Some points, each followed by its number:
"1.59 -0.39 -0.47 -1.40 -0.98 1.80 -0.94 -1.01" 0
"0.71 1.25 -0.96 0.62 2.52 0.91 -2.20 -1.05" 1
"0.18 -0.12 0.27 -0.02 -0.88 -0.89 0.27 0.70" 2
"-1.04 -0.75 1.19 0.26 -0.60 -0.37 0.12 1.52" 3
"1.75 0.92 -1.03 -0.37 -0.26 -0.62 -0.19 -0.63" 4
"-1.18 -0.90 1.03 0.09 -0.22 0.01 -0.12 1.45" 5
"-0.06 0.44 0.06 0.59 -0.85 -1.04 -0.55 2.47" 6
"-0.63 0.02 -0.53 0.75 0.88 0.30 -0.21 -0.21" 7
"-1.97 -0.11 -0.53 1.17 2.12 0.63 -0.79 0.50" 8
"0.53 -0.23 0.29 -0.13 -1.17 0.39 1.16 -1.03" 9
"1.03 -0.03 -0.22 -0.35 -1.24 1.34 0.79 -0.82" 10
"2.21 1.38 -1.21 -0.73 -1.29 -1.83 0.70 0.11" 11
"0.30 0.26 -0.59 0.31 1.05 1.67 -0.68 -1.46" 12
"-1.08 0.01 -0.49 0.44 1.17 0.13 -1.18 0.81" 13
"-0.38 -0.14 1.28 -1.83 -0.55 -0.34 -0.78 1.27" 14
"-2.07 -0.18 0.52 1.00 0.95 -1.43 0.59 1.08" 15
"1.13 -0.17 0.21 -0.69 -1.90 -1.08 1.46 -1.35" 16
New points follow, each followed by the numbers of its five nearest points above by angle, nearest first.
"1.69 0.78 -0.67 -0.61 -1.57 -1.33 0.95 -0.25" 11 16 4 2 9
"0.26 0.20 0.32 0.59 0.31 0.43 0.79 -0.59" 9 12 10 7 16
"-0.91 0.17 1.12 1.13 0.13 -1.93 1.10 0.62" 15 3 2 6 5
"1.44 -0.01 0.19 -0.40 -1.86 -1.51 1.59 -1.00" 16 9 11 2 4
"1.10 0.24 -0.20 0.05 -1.11 1.35 0.84 -0.61" 10 9 0 16 4
"0.34 -0.59 0.94 -0.91 -1.64 -0.72 1.32 -0.50" 16 9 2 10 11
"1.63 1.02 -0.70 -1.39 -1.45 -0.30 -0.61 1.27" 11 4 6 2 0
"1.29 0.21 0.26 -0.81 -1.31 -0.35 0.37 -0.42" 16 11 9 10 4
"0.25 0.48 -0.64 0.26 1.56 1.76 -0.69 -1.53" 12 1 7 8 0
"0.81 0.88 -0.93 -0.06 -0.22 -1.09 0.45 0.26" 11 4 2 16 6
